In the rows, 128 means zero.
One turn sends every row of this set to another row. A few are shown first. Where does it send the rows asked after them?
j876: [146 151 148 119 136 105 147 104 142 102 114 126 131 125 128 114]
j139: [147 145 142 117 155 129 115  83 135 128 136 117 154 127 101 119]
j411: [120 133 154 122 141 151  96 106 124 132 151 118 141 124 125 133]
j132: [129  99 145 127 146 103 157  90 140 121 152 129 148 132 126 139]
j287: [ 99 106 145 114 168 114 139 106 145 113 159 115 151 129 131 138]
j83: [107 172 148 111 142 102 141 118 148 122 137 118 135 133 118 125]
j129: [111 117 136 111 124 133 134  83 143 102 163 121 149 101 116 132]
j444: [128 136 142 135 148 152 167 110 154 122 164 125 145 131 118 151]
j510: [115 121 152 133 114 121 164  86 115 125 130 110 131 131 126 129]
j341: [128 143 151 122 137  95 128 106 129 141 164 125 160 123 133 133]
j198: [103 156 144 134 119 137 137 105 128  89 136 128 128 105 129 133]
j94: [104 158 131 121 151 158 138 104 145 115 158 119 125 138 123 141]
j634: [138 118 153 113 160 119 157 108 150 105 155 116 158 125 145 138]
j911: [106 141 161  97 164 129 113 100 148 127 147 106 142 141 111 130]
j33: [157 125 129 124 146 109 137  90 144 122 124 100 142 130 120 132]
j299: [103 161 143  91 134 120 142 118 127 101 121 124 143 133 112 130]
j708: [136 155 145 103 132 151 158  92 126 118 125 111 142 102 113 121]
j805: [ 91 144 141 102 115 128 152  98 117 120 153 112 126 123 110 127]
j709: [129 141 150 144 128 127 128 125 120 131 153 138 154 123 136 151]
j353: [135 150 153 107 139 111 134  89 136 108 161 135 159 114 140 113]
j715: [134 117 153 125 123 143 124  98 154 108 149 106 154 105 135 139]
j35: [104 156 149 141 131 113 125 126 123 121 127 129 128 134 121 142]
j442: [119 162 154 128 140 159 156 107 121 136 119 118 143 122 119 135]
j635: [122 138 144 121 129 101 156  85 131  91 145 119 128 106 130 115]
j346: [132 148 131 114 152 121 136 128 159 121 132 119 136 149 116 152]
j435: [143 143 152  95 133 118 166  97 140 138 135 110 136 119 108 122]
j215: [120 127 150 132 164 120 129 110 130 121 126 146 154 153 124 144]
j771: [137 148 151 129 130 143 134 107 129 100 150 149 152 113 145 132]
j25: [142 123 160 101 174 134 139 102 144  98 128 123 137 142 127 127]
j669: [128 138 152 124 133 115 155 105 121 106  97 122 147 140 125 132]
j508: [140 142 144 133 171 151 151  82 123 117 149 128 146 133 121 121]
j107: [109 101 145 129 165 131 118 111 118 120 147 123 137 132 125 140]
j849: [100 132 151  85 130 122 161  96 143 122 140 124 121 120 119 124]
j70: [111 112 152 108 145 128 122  98 165  92 142 119 151 120 129 133]
j591: [120 107 151 123 144 144 104 104 138 102 130 128 139 123 127 133]
j489: [141 102 150 131 150 150 152 104 132 104 138 107 140 118 127 148]
j959: [127 134 129 131 145 145 139  67 127 118 151 100 131 118 125 120]
j115: [137 141 141 118 131 129 128 114 164 133 150 110 156 123  96 148]
j567: [113 138 139  91 132 137 143 114 131 102 107 128 133 106 115 133]
j196: [124 136 154 112 179 124 127 115 121 127 156 127 146 144 134 132]
j372: [109 132 145 128 144 131 145 106 112 126  92 118 143 119 125 139]
j836: [122 139 151 127 144  78 145 105 125 121 135 121 130 134 124 126]
j112: [106 120 149 128 141 146 126 104 136 133 155  90 145 117 113 149]
j382: [134 137 139 147 124 130 156  97 113 112 130 117 120 106 129 124]
j780: [124 152 159 117 140 128 166 113 135 154 129 115 136 140 114 138]
j854: [100 144 141 117 144 148 105 103 133 104 137 138 154 122 114 139]
j151: [ 97 160 138 138 130 127 149 112 119 132 154 109 124 114 120 133]
j208: [ 96 125 157 122 139 118 161  88 126 145 124 116 129 132 130 130]

j372 turns into j567
j715 turns into j634
j805 turns into j510
Now these:
j442 turns into j708
j771 turns into j353
j139 turns into j115
j287 turns into j107
j94 turns into j959
j911 turns into j112
j132 turns into j215
j876 turns into j83
j35 turns into j198

One turn sends every row of this set to another row. A few are shown first. Where does it send the rows asked after them?
j95: [126 144 109 147 117 153 113 133 127 126 147 172 126 131 112 123 132]
j337: [118 140 112 168 126 163 131 126 157 127 147 110 145 142 107 125 149]
j585: [129 139 104 139 134 129 129 144 160 142 133 113 133 133 126 142 168]
j477: [137 145 117 125 118 154 131 121 150 123 158 130 123 146 141 129 148]
j8: [123 145 109 135 123 170 121 104 147 117 154 118 136 121 131 106 167]
j291: [116 143 122 177 147 133 108 118 131 132 134 135 140 126 134  95 118]
j675: [126 133  95 166 151 146 115 104 123 137 144 113 153 106 141 134 167]
j990: [122 142 120 144 115 162 139 119 154 134 131 123 158 118 134  96 154]
j789: [130 135 129 162 133 150  90  98 119 144 130 149 127 147 131 115 144]
j144: [153 123 105 148 132 159  85 115 132 153 132 138 140 127 136 133 167]
j882: [133 144  82 153 150 132 128 130 167 131 127 123 127 142 130 110 158]
j546: [131 132 124 136 148 158 110 123 160 129 155 118 147 135 137 121 128]
j294: [132 160  87 134 134 133 131 125 110 120 125 127 133 153 133 114 146]
j586: [135 137 151 168 133 135 119 101 133 134 144 150 137 108 122 116 149]
j541: [141 129 106 150 123 133 113 126  98 143 130 114 133 112 119  93 166]
j378: [146 111  96 167 126 121 117 119 107 148 135 131 143 113 137 103 137]
j5: [121 149 118 152 157 146 129 103 145 142 136 123 143 118 161 106 144]
j258: [155 120  93 146 128 117 122 139 133 140 145 154 141 142 112 101 136]
j857: [144 138 123 175 146 147 116 131 141 123 155 140 156 115 120 139 130]
j528: [132 142 108 125 117 134 108  87 144 137 139 135 124 132 114 136 158]
j451: [139 112  85 154 156 129 128 124 130 156 136 120 141 119 120 140 160]
j185: [129 136  97 143 105 125 135 127 130 151 136 132 109 120 113 129 165]
j428: [119 126  98 154 146 132 120 145 143 132 136 150 145 143 118  96 124]
j166: [148 123 113 161 153 146 101 135 136 144 135 139 137 104 116 140 170]
j557: [157 150  92 139 142 126 128 131 145 132 138 144 122 160 126 115 151]
j88: [133 160 115 137 127 150 129  98 122 122 150 156 134 149 113 114 140]
j526: [126 117 128 143 130 146  99  93 130 135 153 118 138 115 118 127 168]
j204: [161 123  98 158 136 140 117 113 139 152 160 134 112 140 109 131 158]
j596: [128 142 125 139 129 155  84 110 144 124 136 147 123 129 124 132 138]
j49: [131 130 124 152 141 147 126 117 115 136 131 140 155  97 135  90 163]
j938: [129 138  95 182 152 147 121 130 154 135 157 105 135 125 123 120 154]
j4: [148 130 104 158 132 152 122 129 136 154 123 133 164 102 145 110 166]
j779: [134 156  83 139 121 143 118 108 126 114 122 114 135 127 136 104 165]
j566: [123 134 109 143 139 139 147 116 110 134 129 142 149 121 153 101 132]
j994: [125 145 104 130  99 136 120 108 133 125 124 134 132 119 154 121 147]
j902: [121 132  94 141 129 122 134 138 106 145 126 108 127 134 118 112 157]
j404: [121 140 113 156 152 124 139 143 116 136 134 132 166 137 114 107 141]
j113: [132 148 124 162 122 111 120 105 111 132 137 146 153 124 123 102 132]
j535: [137 134  91 143  96 127 126 122 122 132 141 162 134 120 114 116 140]
j41: [120 140 120 196 144 145 119 119 126 137 137 132 138 145 113 120 137]
j984: [153 131 110 172 139 120 123 148 137 140 162 118 144 134 116 133 150]
j368: [148 137 116 157 123 143 115 136 122 154 146 145 106 116 106 126 168]

j4 turns into j144
j557 turns into j294
j938 turns into j8
Now these:
j204 turns into j88
j95 turns into j428
j528 turns into j113
j5 turns into j675

One turn sends every row of this set to another row. A few are shown first. Where does it send the rows asked after them?
j3: [118 105 125 145 129 101 101 145 142 114 127 111 128 127 129 129 129 143
 127 101 116 108 126 120 136  88 135 117 126 137 127 158 149 159 141 126
 121 118 144]
j487: [123 127 120 128 111 112  96 154 115 108 139 141 123 122 161 126 155 159
 112 150 105 121 115 147 138 107 126 117 136 165 138 144 115 133 117 141
 144 117 133]
j463: [133 121 121 129 124 140 119 122 124 113 132 119 150 134 115  99 131 122
 127 119 123 107 136 123 127  98 164 129 128 122 131 168 151 172 146 132
 127 126 140]
j942: [146 131 127 130 143 138 102 109 115 127 156 139 157 150 155 117 140 125
 127 123 122 157 139 139 111 135 154 126 112 120 104 117 116 134 134 131
 132 152 144]
j812: [141 116 132 112 134 146 121 103 135 115 131 127 119 156 150 122 112 136
 129  97 122 122 141 139 135 142 126 113 113 120 111 112 127 126 127 123
 127 170 130]
j772: [129 112  96 110 143 110 127  99 111 123 152 129 134 108 144 124 120 148
 110 123 128 124 103 126 150 102 138 154 127 134 122 137 123 164 137 156
 122 152 121]
j915: [138 117 151 144 101 122 115 113 144 129 131 128 136 166 163 116 120 144
 149 122 126 131 129 147 130 134 130  91 117 126 119 125 116 147 137 120
 143 138 137]
j447: [137 121 118 123 124 142 119 126 123 105 124 128 146 135 109 101 125 119
 120 127 126 109 139 123 130 104 163 128 136 120 132 166 151 160 148 134
 129 129 140]
j948: [128 151 127 123 124 133 105 118 114 137 136 105 153 149 156 105 160 160
 116 163 117 109 131 129 124 129 136 118 130 146 143 145 134 132 121 137
 151 147 155]
j625: [113 135 114 123 130 112  98 140 116 110 145 128 131 123 161 112 141 160
 102 139 105 106 102 140 111 119 117 106 108 142 146 153 118 127 114 138
 146 125 151]
j796: [140 116 152 141 113 125 114 116 143 127 127 136 133 162 160 121 119 144
 144 114 131 126 129 151 127 135 133  87 115 127 119 118 114 146 138 118
 137 131 136]
j953: [156 131 126 121 151 136 109 118 109 129 140 145 158 145 158 125 127 137
 144 139 121 148 139 136 108 150 148 130 112 123 117 127 112 147 134 134
 118 152 140]
j556: [121 113 129 150 123 104 102 145 144 115 133 119 117 131 127 119 124 142
 123 110 123 111 119 120 135  84 136 116 125 129 126 164 147 160 144 122
 124 121 141]
j873: [115 132 124 128 122 114  95 147 115 117 135 135 132 115 161 116 142 162
 101 142 105 115  99 144 123 119 124 108 109 151 146 150 123 130 119 138
 148 115 140]
j228: [143 116 100 110 111 147 128 129 113 122 126 138 114 129 161 114 124 144
 151 144 135 113 127 132 105 123 137 122 123 154 138 160 104 157 138 134
 110 142 107]
j242: [129 142 115 125 134 134 102 120 105 135 133 108 157 145 151 109 164 150
 110 157 114 113 136 134 128 128 138 117 131 148 146 148 133 129 115 137
 150 140 158]
j619: [127  97 114 132 122 139 115 115 132 121 161 123 124 118 125 120 111 126
 136 110 121 104 115 115 136  83 120 141 117 138 109 150 140 147 135 139
 120 160 109]
j878: [139 127 128 140 142 144 106 110 119 136 145 138 147 155 149 115 138 131
 120 116 116 162 128 139 116 127 149 126 111 119 101 110 119 126 129 127
 141 149 145]
j688: [141 104 121 131 116 121 111 135 134 143 147 128 126 134 169 140 150 159
 139 142 127 135 134 143 151 109 127 130 142 180 108 132 119 133 127 140
 126 131 115]
j606: [131 120  97 110 148 113 126 112 108 118 148 131 132 108 159 118 126 156
 107 115 129 127 108 136 147 108 141 153 127 136 124 138 104 165 138 155
 124 135 125]
j580: [141 108 116 125 124 125 113 130 130 158 153 121 136 139 165 141 148 155
 150 134 140 142 131 145 144 101 135 139 137 173 104 134 119 139 129 138
 126 138 119]
j415: [144 113 128 121 140 148 120  99 130 109 130 135 113 156 143 115 111 128
 124 104 127 119 140 144 142 142 135 113 119 118 116 118 125 135 124 118
 129 167 127]
j679: [127 104 113 136 122 139 115 112 133 125 158 124 115 119 124 126 110 129
 137 112 117 104 109 114 132  90 122 146 119 137 111 151 141 144 137 142
 122 160 108]
j30: [152 126 121 118 152 135 105 121 109 127 139 140 159 149 157 120 128 137
 146 136 121 151 137 137 105 149 142 132 115 126 115 123 111 145 131 134
 112 156 139]
j432: [125  99 115 122 124 154 110 129 139 119 160 127 114 137 122 125 115 122
 138 110 110 104 121 123 123  87 121 129 114 142 111 159 154 135 134 129
 113 147 119]
j159: [118 128 133  98 139 136 115 114 125 122 153 106 149 135 147 125 136 159
 106 127 123  94 127 150 154 124 116 122 127 163 146 134 150 126 113 139
 149 141 147]
j933: [144 120 108 111 122 133 119 133 107 120 126 147 129 132 164 108 123 145
 156 146 129 129 137 130 105 131 136 121 123 142 135 160 106 165 144 137
 106 149 112]
j522: [120 126 136 107 149 129 111 117 125 123 154 103 150 135 146 134 135 155
 102 124 120  95 133 146 151 124 107 121 122 157 148 133 148 132 114 145
 142 136 144]
j426: [118 126 121 125 109 112  96 154 117 116 139 141 125 127 160 123 150 160
 109 149 104 121 110 149 137 112 127 114 138 168 139 145 123 131 121 144
 140 118 132]
j16: [128 109 120 124 124 156  96 137 136 117 149 121 111 133 123 131 123 117
 138 109 115 110 132 121 119  91 129 128 111 143 112 165 155 131 130 119
 114 142 120]

j679 turns into j30
j933 turns into j688
Now these:
j878 turns into j625
j953 turns into j426
j242 turns into j556
j942 turns into j873
j3 turns into j415
j915 turns into j522
j796 turns into j159
j580 turns into j606

